In the data rows, 128 means zero.
Some points, each followed by its number:
[112 195 113 241 133 133 142 104  61 124 121  81 142  71 122 176 125 206
 100 144 122 146 166  71 175 147 161 121 100 144 179 166 124 187] 0
[113 103  90 127  91 140  79 136 109 102 117  64 119 124 126  95 137 131
 116 131 167 105  72 140 102  96 143 134 174  97 138  88 128  90] 1
[ 42   0  44 151 109 100  26 220 179 124 205 108 133 177 123 158 118  77
 175  65  50  71 112  73  58 107 201 143 249  85 153 137 165  59] 2
[135 141 160 180 136 162 104 105  79 138   5  58 182 112 235 137  70 112
 140 138 139 149 125 161 158 135 115  88 158 151 155 125 131  94] 3
[182  77 100 215 115  82  75 142 111 158 255 163  91  81  24 147 154  76
 128 157  42  53 247 107 163 144 186 106  65 147 113 149 142 107] 4
[ 74 216 140  52 165  44 177  45 170  95 108 156 140 157  75 182 120  90
  89  82 212  82   4 179 125  43  93 154 148 125  87 111  96 141] 5
[ 92 182 153 119 145  73 122 123 159 116 157 133  83 136 118 115 149  58
  95 110 134 151 132 142 126 131 126 149 126  90 142 177  86 150] 6
[ 82 122 105 101  97  67 147 150 158 131 176 211 120 110  84 135 194 118
 120  84  74 107 137 123 149 129 134 151 142 120  99 135 122 132] 7
[129 132 148 147 149  67 134 129 109 114 173 129  91 141 174 149  87  80
 124 134 124 118 106 111 144 150 128 149 144 130 134 128 146 148] 8
[140 108 117  82 137 105 111 172 194 121 153 179 109 144  76  91 179 131
 108  62 148 113 147 118  99 115 120 115 154  94  94 146 157 155] 9
[ 99  43 154 185 100 113  28 140  77 137 175 138 135 140 154 198  28  32
 187 156 104  48 147 115 158 216 169  65 105 148 148 178  81 109] 10
[125  91 127 115 163 172 115 156 148 152 179 163 117 180  82 114 121 158
 136 122 126 131 129 106 110 113 134 120 132  85 142 118 171 109] 11
[ 20  31  92  56  56  25   8 173 209 195   1 203  79   0  68 130  77  19
  67   0 180  71 103 255 155  41 182 160 143 170   0 171 142 160] 12
[ 36 157 127 115 110 162 110 128  46 161 149 119 173  82 107 143 101 120
 167 134 115  68 156 142 129 197  99  26 138 104 186 162 161 136] 13
[133  54 102 114  94 165  88 162 143 184  70 127  57  89 178  57 135 116
 110  53 149 136  79 216 116 174 153 171 151 115  14 107 129  81] 14
[ 90 141 175 104 197 177  97 115 167 112 122 148 168 173  85 110  73  95
 130 106 152  85 124 113  85  94  83  41 115  83 145 165  68 107] 15
[ 70 174  71 223 135  37  93 181 106 140 206  66  89  74  96 224 134  55
 144  99  56 101 185 110 130 203 162  19 236  47 215 193 138 166] 16
[ 40  99  44 110  45 204 113 157 137 138 226 163  80  79  28  74 173  63
 116  10 137 102  69 160  73 111 133 121 174   0 104 163  55  97] 17
[  1 111 136  15 100 183  37 166 212 115   0  89 203 207  50 179 139 126
 125  72 255 111 133 233  77  78  31  25 174  73  93 171  80 139] 18
[132 124 147 155 136  96 129 171 144 131 108  96  96 111 131 191 130  52
  88 152 158 166 152 150 111 108 146 112 136 103 129 197 132 143] 19
[ 66 118 147 117 137  89  90 140 106 156 129  96 131  95  85 145 112 127
 158 177 114  59 109 144 126 115 175  58 208 143 145 114 156 145] 20
[209 139 175  37 178  78 135  84 181  75 160 217  82 188 158  81  51  89
 115 109 161 167  75 125 139 116  63 162  40 150  82  50  64  64] 21
[188 133 171 145 138  91 138 152 144 100  88  98 102  99 135 215 128  42
  64 132 177 153 143 157  93  83 158 113 109 108 103 189 120 137] 22
[147 139 145 153 111 114 170 151 156 130  53  78 107  88 100 175 136 145
  76 168 216 153 133 151 107 109 114 116  96 141 124 150 120 171] 23
[132 100 103 229 117 121 141 154 121 145 178 127 116 134 126 160 206  87
  54  96  75 156 202  90 148 147 120 152 140  97 125 186 200  97] 24
[126 137 143 115 159 102 113 106 150 116 153 152 146 145 134 145 112 104
 128 126 110 125 119 113 150 121 129 128 122 139 130 119 104 111] 25
[157 165 184 158 152  97 157 106 109 147  83 103 153  61 166 192 105  59
 115 175 126 140 150 157 167 136 165  56 112 111 136 141 122 152] 26
[111 161 171  85 132 150 103 105 144 185  53 149 207 165 140 128 162  85
 141 156 120 116  91 139  91 109  97  93 140 149 129 131 105  92] 27
[153  84  73 136 118 255 104 134 161 173 168 216 160 147  63  18 230 181
 132   0  78 119 161 115 100 124  93 177  73  60 119 120 103  40] 28
[137 120 117 228 123 197 103 144 159 140 138 170 153 181 105  99 155 151
 125  71 115 151 219  98 141 125 117 156  66 140 165 199 119 103] 29
[172 146 141 121 116 109 119 130 115 115  83 113 112  69 151 132 105 122
 115 130 148 142 131 145 147 139 133  98 127 145 111  96 133 135] 30
[139  98 191 144 124 117 139 186 117 119 147  69  34  97 156 112  94 108
 194 138 159 191 192 175 109 118 192 153 122 130 180 154 138 162] 31
[ 84  59 208 139 129  36 117  83 167 197 139 140 147 159 131 169 136 101
 192 158 109 113  65 126 118 106 193 177 149 142 123 146  84 198] 32
[162 167 113 189 160  54 153  80 147  81 227  68 127 142 112 210 172  33
  67 176 118 129 141  76  81  79 175 171 119 100 178 167  86 107] 33
[112 112 133  94 114 139  67 200 118 151  25 103 149 116 136 111 183 121
  93 148 199 149 130 135 116 140  91  46 192 129 115 143 230 110] 34
[118 132 115 130 120 138  94 150 107 126  57  84 178 136 144 161 144 139
 108 160 167 122 124 138 111 122  99  49 158 112 146 146 137 111] 35
[ 81 111  98 124 126  73 146  94 144 112 179 145 138 144 121 130 124 145
 143 101 148  49  72 152 124 128 138 190 155 166 109 104  94 134] 36
[145 176 151 154  59 115 223 124  83  93 153 109  24  46  49 183 135 134
  63 193 162 160 126 186 161 120 141 154  80 152 116 140 128 200] 37
[ 25 122 160 126 149  42  65 134  77 120  63  68 196 145 252 130  53  80
 144 206 116 164  73  69 193 205 130  88 203 168 127  99 200 106] 38
[ 76  97 112  82 110  41 137 142 184 128 209 255 141 134  50 123 192 122
 105  65  50  86  95 117 163  99 154 141 112 131 100 108 117 135] 39
[ 96 155 133 141 132 133 135 100 173 130 134 163 129 154 118 132 134 125
 112 113 133 152 154 113 131 139  95 172  92 127 128 157  99 119] 40
[ 70 138  98 104 156 127 143 113 113 161 136 116 140  94 153 147 157  54
 103  85  98 111  91 161 125 156  99  64 189  75  84 143 147  92] 41
[101 165 155  94 138 114 174  66 128 121 124 179 112 136 102 108 104 163
 121 152 153 137  65 137 169 121 104 150  88 139  91 102 103 158] 42
[ 69 144 131 165 143 202 152 152 131 243 226 169 113  44  46  85 141 137
 182  40   0  99 189 163 171 138 183 130 104 111 171 168 136 179] 43
[119 132 110 128 124 135 147 150 145 139 172 172 124 181  80 127 189 143
  98 115 105 137 139 112 123 126 123 125 107  85 130 141 145 155] 44
[143 191 110  35 175 141 148 123 208 136 163 184 141 157   8  73 228 150
 115  46 109 128 169  73  53 103  80 104  94  59 155 145 145 109] 45
[150 147 127 113 131 192 114 160 201 167 117 130 169 139  61 105 198 137
 151  81 134 149 181 184  84  76 133 145  85  93 134 155  89 118] 46
[162 125 112 180 231  82  68 224 233 126 192 136  76 218 105  80 179 107
 129 107  86 202 183 111 186 122 207 148 116  80 168 111 100  26] 47
[ 95 119 112 127 132 136 120 137 150 150  89 144 138 136  99 155 160 135
  96 120 124 159 138 110 129 128 131 123 113 106 120 153 147 121] 48
[166 100 130 165 132  85 107 110  78  66 148  33  81 152 176 106  28 202
 172 154 138 136  85 145 142 115 172 165  87 167 166  86  91 152] 49
[191 172 154 255 130   2 110 216 123 101  40  24 124  81 123 181 189 144
  84 198 122 255 250  82 138 114 222 155 133  89 227 197 170 194] 50
[134 156 180 106 142 171 120 153 174 133 118 148 159 146 107  82 167 152
 154 140  85 227 182  50 143 159 105 145  74  83 220 167 115 149] 51
[ 90  97   8  48  43  61 165 209  92  34 255 155   0 119  84  67 158 158
  88 206 130  66  54 187 133 115 184 151 215 112  79   1 219 148] 52
[122 136 156 106 180  64 114  85 180  71 193 209 120 156  97 132  76 116
 129 122 148 123  72 127 159 120 139 142  89 124 119  98  68 123] 53
[136 157 137 250 108  75 145 158  74 137 108  90  83 105 157 168 139 183
 120 114  95 140 197  69 182 187 120 172 140 175 167 171 191 226] 54
[120 114 130 116 131 137 147 117 148  98 165 152 123 180  82 141 168 159
 107 115 126 142 126 105 116  78 134 146  85  96 141 142 138 149] 55
[160 109 150  63 164  97 118 136 184 131 136 176 134 207 147  92 150 153
 144 142 141 112 129 121 102 121  91 130 135 130 134  99 167 111] 56
[ 97 142 122 118  95  94 139 152 122 143  80 120 118 103 116 162 161  72
 104 162 125 154 127 145 110 107 145 118 182 116 127 160 165 160] 57
[ 74 210 126 145 106  78 147  75 117  80 148 203 101  50 126 144  53  51
  96 137 124 138 143 137 219 209  57 120  83 161 121 135  83 167] 58
[ 91  76 129 214 122  88 160 171 169 131 251 130 106 142 132 179 119  56
  78 162  83 186 154  83  89 118 183 162 202  54 145 170 161 154] 59
[ 80 223 144 169 119  84 109 122 168 172  22 141 152  95  40 255 120  56
  27  92 159 159 202 207 176  76 127  34  46  51 140 206  77 131] 60
[110 142 148 181 171  58  69 113 125 161 144  44 159  82 193 153  91  59
 175 181  59  92 112  92 102 133 189  48 212 134 170 111  73 118] 61
[ 63 132 108 184  92 137 105 153 136 162  31  99 162 120 136 154 189 147
  75  77 173 138 187 113 129 135  86 113 169 104 137 200 163 132] 62
[154 159 173  71 148 103 127  96 103  61 137 164 103 133 153 115  87 116
 146 113 155 106  87 155 153 152 102 103  95 158  94  93  93 132] 63
[138 169 170 139  88 171 181 136 107 139  58  98 158 143 115 137 180 178
 130 194  89 192 206 112 135 122 147 166  19 167 196 161 168 183] 64
[169 131 105  99 118 155 122 125 169  78 173 162 105 206 117 115 127 148
 127 156 149 131 108 145 112 133 101 154 104 122  79 107  98  81] 65
[142 135 115 122  96 153 117 120 118 128 100 110 152 133 140 124 164 144
 119 113 142 118 137 146 109 142 104 140 137 118 115 133 123 122] 66
[123 135 151  79 137 153 120 171 168 104  79 123  93 121 110  73 117 109
 112 199 180 207 158 151 148 104 104 158 106  98 139 141 119 162] 67
[136 102 143 104  82 129 122  85 136 127 112 178 134 106 126 109 134 166
 115 140 136 120  90 117 140 141 124 157  92 157  67  72  97 105] 68
[133 115 137 131 142 100 130 127 120 111  97 101 150 155 195 123  93 137
 168 167  95 157 152  86 142 132 158 146 129 185 161 119 141 138] 69
[203  99 134  97 151 212 184  86 110 188  43 119 162  95 179 156  55 135
 200 143 171 137 106 186 112 101 159 124 116 154 106  71  94  80] 70
[181 104 132 158 118  53 105 130 100  83 139 137 144  76 198 102  42 171
 147 196 123 103 105 138 151 163 149 147 141 208 101  70 193  96] 71
[152 188 127  90 209 104 156 118 158  85 154 165 144 181 135 141 131 187
 116 176 118 186 136  51 131 130  91  70  78 130 164  97 146 133] 72
[162  98 141 142 115 132 139 137 122 116 116 135 108 165 152  92 150 194
 130 153 151 161 137 127 158 161 120 171 101 166 107 147 187 132] 73
[100 130 122 140 130 100 109 145 128 130 112 117 131 151 142 141 137 116
 108 131 145 138 109 134 150 129 123 110 157 119 119 120 135 111] 74
[121 188 122 115 170 118 172 103 105 138 192  84 127  93 110 217 118  22
  89 163 107 109  84 119  95  94 128  31 168  44 120 157 139 178] 75
[172 107  98 126 112 119 127 141 110  67 148  72  72 100 104 132  78 156
 133 145 158 105 154 133  92 117 157 131 113 155 141 127 154 171] 76
[127 152 130 147 145 167 166 115 121 161  74 120 166 108 126 159 128 130
 123 116 146 123 116 154 121 128  95  95 130 124 122 132 125 159] 77
[ 17 118 102 169 102 113  67 151 132 151  95 108 162 154 144 134 149 114
 116 100 152 135 143 123 139 154 128 139 185 100 156 184 135 102] 78
[ 47 113  34 127  80 242 124 153  79 164 109 101  87 130  92 105  94 168
 117 103 136  64  99 128 126 159 118 116 205 115  92 132 120 155] 79
[124 141 119 111 131 123 158 117 112 123 114 111 125 121 152 133  88 106
 119 152 143 117 100 160 132 133 125 122 144 128 106 117 124 113] 80
[154 163 148 129 116 128 136  96  94  84  97 121 125 120 160 144  93 117
 111 156 174 124 109 143 152 152 101 136  82 164 117 127  85 135] 81
[ 98 161 183 183 178  63 151 130  82 157  88 106 115  16 170 245  67  11
 102 199  82 181 111 105 169 139 203   0 146  65 133 165 166 187] 82
[194 189 137  52 214 117 192 111 183  95 181 216 123 193  56  71 140 184
 148 112 152 161 109 167 138  96  61 139  21 124  87  58  53  88] 83
[175 137 184 149 157 173 120  71  92 129 125 127 166 150 157  67 104 167
 179 111 157 124 103 138 168 165 113 118  95 165 166  69 107 105] 84
[ 72   0  11  13  81 157   0 255 227 181  55 131 122  21   0  60 152  99
 199  22  71  55 163 185  46   0 249 131 180 113  80 132 154  73] 85
New points follow, each followed by the number of its nearest point above by angle, seen from the average point of the numbered points.
[145 125 145 119 153 122  93 141 157 111  65 150 141 127  68 149 119 119
 108 126 155 146 159  74  89 117 101  55  65 122 150 151 108  82] 15
[117 141  98 154 139 118 112 148 150  88  84  71 100 111 172 149  91 131
 103 122 154 161 130 141 114 101 159 128 151 114 126 128 121 121] 3
[101 103 135 108 139 118  99 171 147 141 120 155 142 117 120 120 121 124
 140 120 130 137 126 111 141 160 124  68 141 132 130 128 164 127] 34
[102 103 141 149 177 105  90 141 137 174 143  95 128  73 152  98 104  86
 174 170  91 105 122 129 160 182 162  58 191  95 147 125 112 110] 61
[ 91 217 121 165 111 101 127  86 113  94 141 156  76  73 152 167  61  97
  84 125 142  95 138 148 206 225  81  60 142 116  96 136  63 156] 58
[ 95 137 160 120 136 114 115 143 107 143 136 100 154 144 119 184 108  90
 103 186 117 103 129 121 100 100 135  86 150 101 157 174 179 157] 75
[210 137 142  94 163 136 114 131  99 108 198 114 100 141 121  55 129 131
 225 118  69 104  98 104  98 111 171 102 111 104 160  41 137  73] 84
[ 97 115 126 122  97  84  84 128 158 145  79 145 138  99 177 105 146  68
 127  89 115 135 120 155 149 145 112 139 134 112 117 116 103  77] 14
[ 72 129 154 110 106  74 143 123 133 105 128 120 169 146 113 118 132 177
 110 199 132 199 135 119 127 160 129  84 108 122 143 133 207 142] 72
[165 125 144 114 125 153 128 114 136 136 143 173 138 175 122  85 165 155
 123 103  84 139 142 106 133 149 117 136  92 106 112  89 126  89] 28
[166 115 113 120 137 133  92 165 119 128 160  82 144 114 127 117 164 138
 138 136 119 107 122 148  99 144 134  83 191 106 128 108 144 106] 1
[134 137 113 142 163  94  95 124 133  97 175 100 114 126 128 207  96  91
 134 165 157  93 122 103 130 134 128  50 153 118 136 103  92  98] 61
[255  74 238  43 103 188 126  98 197  78 143 255  85 198  33 124 174 210
  50 202 168 158 255 117  87 134  98 197   0 253  19 128 108  60] 65
[ 67 102 110  93 143 113 140 138 152 123 119 126 103 156  99 128 112 119
 106 103 176 126  91 130 126  99 105 150 141 131  90 146 134 164] 5
[117 128 129 192 105   0  80  89  98 118 122 170 145  79 126 168 127  22
 101 131 114  92 121 130 188 171  86 122 139 172 110  87  80  58] 58
[ 99  38 103 177   0 101   6 166 176 225 103 165 120  35  57 113 227 114
  93  74 102 130 255  75  98 237 164 147 119 153 101 162  85  76] 4
[135 135  89  80 130 113 152 122 133 128 173 113 135 123 147  97 125 131
 138 148  61 124 108 109  91  89 128 124 188 119 122  78 170 132] 52
[ 29 104 135  63 103 148 168  23  55 204  77 255 196  90 255  88   7  40
 151  47  75  61  49 153 149 255   0 167 224 245   0  82 104  89] 80
[225 131 115 117 196 156 104 102 111 134 215 122 124 130  78 163 156 143
 195  97  98   0 116 149  86  98 149  37 155  97 121  64  52 115] 15
[184 133 139 109 115 118  74  97  86  71 124 106 135 110 159 113 101 177
 176 170 157  89  90 113 135 151 125  83 129 156 112  47 129  98] 71
[105  77 169  85 116 153  90  83 141 117  97 180 175 162  56 137  90 139
 107 160 137 116 107 120 109 101 111 124  45 142  84 117  94  90] 68
[109 141 153 104 111 144  86 102 114 180 160 176 168 107 146 134 172  59
 109 120  84 108 120 116 114 140  99 116 170  84  90 154 123 100] 41
[103 144 167 139 137 140 104 152 171 159 119 120 151 158  93 105 138 159
 167 163 131 194 158 119 131 116 165 149  94 112 199 168  92 133] 51
[138 125 107 109 162 131 133 127 142 111 153 106 126 142 120 131  82 190
 182 125 121 107 110 122 122 122 155 113 138 144 149  77 110 131] 49
[180 108 142 109 138 171 115 166 143 125 102  92 135 128  97 136 150 146
 131 115 129 162 186 123  76 100 125 123  87 112 137 171 130 112] 46
[129 163  99 177 137 181 140 130 100 134 165 103 102 111 137 113 108 179
 144 149 127 116 134 127 142 167 117 122 125 114 130 112 109 127] 0
[ 94 240 146 153 187 205 245  75  62 226   0  96 241 139 120 208 114 132
 127 164 200 148 165 170 133 176  34  79 124 152 170 179  90 167] 77
[156 139 139 126 148 141 141 118 119 130 154 139 136 127 169 110 127 106
 134 108 105 129 130 115 133 147 116 115 125 128 119 126 127 115] 84
[ 86 131 108 143 109 146 130 160 123 154 115  94 118  91 100 151 159 127
 116 101 139 130 150 148 108  99 144 108 147  81 133 171 145 151] 62
[136 115 112 109  98 152 131 172  81 136 162 154 134  96 114  98 133 168
 162 138  82 100 166 105 145 162 150  83 117 135 146 122 197 144] 13
[166 179 190 150 163 113 127 122 151  84 179 103 131 121  64 171  88  67
 113 196 119 180 208  86 120 114 140  40  93  74 192 165 115 144] 33
[128 122  98 148 122  95 109 120 130 103 132 118 140 103 129 124 115 135
 133 117 119 105 135 114 134 145 147 121 147 143 154 112 126 127] 71
[131 137 142 123 149 144 151 119 129 140 137 135 122 124 110 131 132 135
 129 122 134 126 131 137 136 111 110 106 110 125 107 134  95 144] 83
[116 166 115 131 111 126 118 111 197  86 137 159 145 158 116 111 155 148
 125 116 116 163 177 139 151 124 103 227  85 160 163 156  91 131] 40
[164 114 161 159 120 148 182 108 109 199  84 178 135  94 158 172  94 126
 147  72  90 121 156 172 194 174 162 133 101 170  99 103 102 151] 70
[187 157 102  64 179 157 154 180 128  88 156  92 120 140 107 143 114 145
 138 165 143 107 131  96  79  76 126  42 151 112 165 116 177 148] 72
[162 167 128 104 149 123 150 104 128  87 118 105 158 171 159 138 141 133
 110 157 137 142 113 113 120 106 104 128 112 133 122 122 130 102] 72
[115 181 133 173 169 123 131 128 117 115 182  97 105 128 119 165 136 108
 100 147 123 143 130  84 158 147  80  88 156  88 147 152 135 176] 75
[132  86  90 110 127 184  94 163 146 165 165 184 126 147  64  73 169 148
 152  55  82 106 143 135 128 140 120 148 109 115 112 123 138  80] 28
[140 118 128 170 135 126 127 142 120 140 136 108 127 109 134 150 116 135
 128 109 124 123 143 131 128 133 135 114 138 113 144 126 115 128] 0
[101 122 110 114 102  77 117 131 104 121 181 129 101  87 101 148 120  64
  93 154 133  76  79 150 131 125 131  97 170 115  99 116 136 143] 52
[102 101 162 164  57 186 165 147  73 150  37  63 133 127 178 130 141 177
 117 204 104 213 201  76 171 117 186 236  56 192 181 195 219 206] 64
[127 151 127 129 184  97 114 138 130 111 160 128 127 121  98 150 109 109
 133 129 132  93 120 110 138 141 119  45 143  98 116 119 114 126] 75
[143 128 130 119 172 147 208 124 123 171  83 156 147 129 131 159  82 163
 154 125 156 146 102 150 120 114 120 133 144 150  97 122 131 123] 70
[113 111 120 144 124 128 126 164 120 160 125 134 127 114 132 111 146 131
 137 120 101 145 154 125 137 141 139 114 122 140 142 139 143 133] 43
[117 173 120 103 132 146 160 129 130 121 126 115 124 145 116 137 160 158
 116 156 155 151 113 135 131  97 117 128 115 107 150 100 123 145] 72
[104  93 105 147 155 208 158 115 130 211 131 117 190 124 146 158 139  80
 172 118  99 148 156 112  75 160 140 104 186 107 140 152 102  78] 41
[ 75  87  93  99 139 228 102  46  70 138 147 153 189 254 235  33  73 243
 227  27 105  69  33 102 171 200  58 225 121 221 102  20  70   6] 84
[147 141 135 171 125 167 139 122 147 147 158 170 121 129 111 120 144 135
 115 128 130 145 141 118 143 171 126 126 113  91 127 149 108 131] 29
[ 83 177  86 106 109 165  92  98 197 151  90 155 150  76 100  34 138 159
 182  98  45 135 144 164 177 154 149 184  93 132 154  69  36  77] 28
[149 155 102 203 112 106 136 148 102 104 123  55 118 106 153 156 169 174
 110 120 114 132 178  93 138 131 138 127 134 113 163 132 169 166] 54
[158 187  99  92 255 180 112 133 159 158 188  39 165 133  92  60 106 255
 255 126 100 115 119 111 102  93 191  79 152 138 188  32  90 145] 84
[147  98 111 104 138  49 148  60 143 119 211 139  99  98 141 122 134  76
 109 128  88  81  87 133  76  75 163 196 171 139 101 105 140 128] 36
[ 88 101 101 143  75 122 130 148 135 147 118 126 144 125 156 111 138 142
 108 120 127 117 130 112 119 153 115 189 170 138 143 125 160 126] 78
[231 174 122 105 181 188 201 120  96 147  96  69 131  97 153 140 135 150
 186  89 164  96  98 201  64  79 144 104 157  91 161 103 100 110] 70
[106  97 129 115 160  92 120 121 149  92 126 110 103 156  92 129  80 153
 111 144 170 138  92 131 128 112 137 129 145 137 101 105  92 119] 53
[146  82  79 110 155  93  54 139 155 119 139  91  55  46 103 103   0 134
 182  89 142  84  75 186 193 123 182  96 127 155  73  50  53 104] 49
[155 175 166 128 186  70 195 108 117 103 185 136 127 177 146 156 122 146
 151 175 124 134 141  84 172 154 132 113  62 165 182 117 131 162] 72
[126 145 138 129 136  95 131 126 141 140 126 136 162 142 178 137 156 105
 132 155 121 132 112 147 123 147 135 112 148 120  99 133 149 135] 38
[109 117 122 114  99  91 120 135  99 121 174 104  98 110 128 143 108  90
 118 158 126  89  92 161 117 138 139 107 161 109  97 130 136 142] 52
[123 173 148 132  97   0  89  77 157 121  48 166 170  98 172 140 146  42
  82 120 115 164 114 141 163 175 106 167 127 162 109 121 112  75] 58
[ 92 161 123 137 140 123 140  75 145 126 182 160 149 190 132  88 187 163
 105 123 133 116 103  97 133 160  70 151 129 118 113 118 126 113] 40
[130 121 142 116 120 149 120 133 125 102 146 119 136 154 130 133 142 137
 119 146 119 143 130 114 112 120 117 149  97 130 119 148 124 115] 65
[ 60 129 171 173 141  90 143 145 156 180  79 174 146 145 101 184 134  93
  77  98 143 182 164 117 154 115 125 132 111 143 124 222 115 185] 60
[130   0 119  33  59  84  59 138 110  78 245 255  93 229 158  14  50  49
 202  97  29 100 113  95 130 174 154 216  66 202  84 110 140  57] 21
[128 189 160  91 112 205 121   0  79 192  60 123 177  83 225  91 124  54
 144  66 145  49  20 216 140 203  43 121 195 155  42  76  85  97] 80
[115 202 126 128 146 129 160 105  80  99 119  48 102 120 169 151 151 176
 109 184 160 119 114 137 158 142 108  88 178 140 148 115 153 178] 0
[125  99 115  90 113 120 109 157 130 126 144 135 108 149 117 123 156  82
 102 160 147 127 115 146  93 109 123 156 152 115 104 152 163 105] 52
[106  85  81 171 137 144  70 170 166 146  87  43 137 108 142 137 132  89
  96 102 119 117 147 122  82  97 149 121 200 107 118 181 132  88] 2
[ 43 119 150 119 119  64  98 135  89 105 125 163 170 128 126 177  90 104
 146 178  98 105  72  54 130 153 126  59 180 161 148 120 165 153] 38
[114 133 118 122 139 111 129 121 125 126 143 115 123 115 135 157 110  90
 115 135 118 118 121 120 113 121 137 106 148 118 131 135 138 136] 75
[114  67 100 108 112  76 115 152 145  63  69 116  56 105 200  93  45 178
 125 186 152 139  88 111 177 113 177 153 162 191 115  55 214 127] 71
[124 137 109 116 121  73 153 125 114 125 183 153 118 134 139 110 117 142
 138 140 106  98 100 122 133 128 155 141 155 138 136  94 151 144] 52
[115 136 149 131 131 126 126 123 143 156 142 146 127 127 112 134 164  81
 110  76 130 114 125 168 109 119 103 148 129  92 112 150 115 124] 17
[131  49 100 118  84 141  94 202 102 130 154  78 100 141 166 111 103 134
 152 158  99 119 129 130  92 132 181 150 221 133 138 117 191 122] 2
[118  87  94 143 103 143  91 133 175 115 126 148 136 117  86 126 151 140
 115 100 111 128 176 120 124 133 159 143  82 129 130 159  70 117] 29
[184 137 148 109  86  63 133  90 145 118 100 216  99  92 127 139 116 109
 100 134 132 123 124 161 164 160 128 143  91 175  72 108 101 134] 68
[150  77 157 141 100 194 105 169 115 146  96  96 113 157 138  91 191 159
 105 164 122 168 165 128 103  88 142 151 102 135 166 144 149 123] 64
[ 87 156 143 144 126  98 136 124 110 119  96 116 141 125 156 161 113 108
 116 145 134 155 118 119 155 144 135 123 129 149 130 155 120 153] 38
[135  91 125 135 112 136  75 141 120 113 109 106  98 123 119 110  78  90
  91 119 155 124 129 120 117 105 136 156 138 147 129 121 184 137] 76
[113 110  77 131 138 170  86 160 126 162 128 123 143 157 161  77 188 103
 132  78 111 110 134 134 102 104 111 118 178  90 134 144 135  74] 28
[141 149 178  72 131 155 114  89 123 139 151 180 139 121 157  78 117  66
 130 118 117 127  94 165 139 127  86 129 103  94 100  91  97  75] 21
[130 132 148 115 125 122 127 140 130 150 103 146 126 115 127 127 149 125
 113 136 148 144 133 147 133 134 112 105 134 124 125 128 158 145] 34
[128 120 118  96 149 191 148 122 142 143 208 121  77 164 111  98 137 103
 117  93 127 134  92 139 112 100 119 171 151  77  95 132 110 136] 17
[122  95 105 133 118 140  82 144 143 123 162  76 154 176 146 123 157 123
 136 141  98 105 156 130  85 148 132 174 160 116 154 137 153 125] 2
[145 145 103  74  95 163 150 119  91 105 156 120 111 111  92  87 111 166
 120 136 122  84 112 134 105 122 100 131 121 130 117  84 193 123] 52
[144 129 112 156 137 120 139 149 140 134 170 160 122 136 111 159 165 102
  91 104 114 137 169 118 122 136 127 122 106 110 119 169 160 135] 24
[156 159 142  73 168 118 124 114 152  96 124 104 167 164 155 101 155 146
 126 148 128 159  98  93 103 116 120  99 143  92 123 109 151 121] 72
[129 175 123 142 191  74 148 108 138 100 185 143  89 160 152 163  99  93
 121  70 141  81 102 104 145 130  98  98 156 105 110 141 105 140] 8
[ 56 128  31 201 104  61 117 202 139 153 208  93 101 113 149 144 188 139
 133  68  69 108 163  92 151 150 137 124 255  68 167 152 157 120] 16
[166 136 182  94 125 156 108 122 127 179 143 138 125 177 164  59 176 102
 122 110 156 126  90 232 122 120  96 149 103 116  74 141 145 127] 14
[121 120 146 137 111 106 124 132 114 139  74 141 148 114 146 148 129 133
 108 151 151 146 138 131 160 149 129 138 110 160 116 148 150 135] 73
[120 108  70 235 137  74  80 154 156 120  85   0 144  59 177 145 155 137
  88 117 109 167 191 115 108 146 203 121 213 113 129 138 132 102] 50
[142 100 150  69 101  80 102  76 213  91 132 162 123 166 120  68 103  78
 118 139 153 179  95 163 129  94 150 227 109 145 114 120 121  98] 21
[ 89  79  42 151 132 124  61 185 158 123 158 122 130 136 131 110 115 101
 112 102  90 102 130 109 103 109 135 126 213  69 135 150 138  84] 2
[179 186 137 255 255 137 255  35  40 151 109  56 153 158 255 255   0  64
 184 191 242  93  26 158 136 149  96  71 152 161 115 108  16 162] 80
[126  78  88  40  66 167  90 154 111 118 231 169  83  55  89  96 173  26
  89 135  51  77 132 126  45  72 183 110 153  68  83 121 174 155] 17
[112 138 123  97 125  90 141 126 142 117 143 165 129 120 114 110 135 121
 142 116 106 120 147 121 130 140 120 124 133 138 133 132 129 142] 7
[136 129 109  61 158  70 150 160 184  60 151 185 103 176  70 161 113 198
 116 166 182 143 103 101 125  89 140 109 118 148  79 100 164 155] 72
[161 130 147 116 152  97 144 106 157 114 130 173 120 149 130 135 111 109
 123 123 133 137 143 121 126 123 129 153  98 141 115 113  99 108] 21
[127 129  90 170  91 175 149 115 149 166 113 159 130  98  76 119 215 132
  82  30 152  93 146 173 127 118  96 160 119 107  87 141  79 110] 28
[112  97 119 119 121  78 125 128 101 100 174 112  91 114 114 152 102  79
 116 145 151  82  72 142 113 125 131 108 172 116  95 117 143 139] 52
[124 136 169 118 116 126 145 125 139 146 151 200 113  94  98 112 105  66
 153 119  90 158 150 117 127 174 120 159  75 155 125 161 102 144] 58
[132 104 125 185 139 114 181 118 108 156  57  61 139  77 189 144  79 136
 146 145 164 165 117 143 111 133 187 200 182 163 132 150 124 142] 3
[ 98  29  50  84 111 240 114 220 146 157  37  83 144 127  68  37  94 255
 214 151 105 196 145  79  72  43 240 193 117 193 106 137 191 168] 85
[167 130 103 140 187 193 226 128  76 164  90 100 154 121 161 151  75 212
 201 131 140 145 114 144 133 117 139 130 129 148 158  84 116 124] 70
[136  97 125 106 162 136  95 166 142 113 123  88 108 119 130 137 123 108
 142 158 127 147 121 128 109  95 163  88 140 104 135 110 157 104] 1
[172 179 146 114 216  78 178 113 141  94 147 168 151 216 110 133 129 202
 145 168 118 185 140  43 167 130 107  85  81 134 147  77 148 146] 72
[122 107 137 115 122  95 134 124 122 129 140 146  91 128 122 106 120 143
 148 129 125 107  94 146 135 135 127 151 129 152 112 106 114 129] 36
[161 129 134 147 117 137 136 131 120 126 121 121 125 123 134 126 137 145
 132 131 118 137 157 117 131 117 153 126  91 139 134 127 140 133] 64
[106 153  91 179 131  68 131 136 132 113 196 121  88  91 111 147 118 113
 120 140 109 112 151 102 145 128 170 123 146 101 144 134  98 155] 16
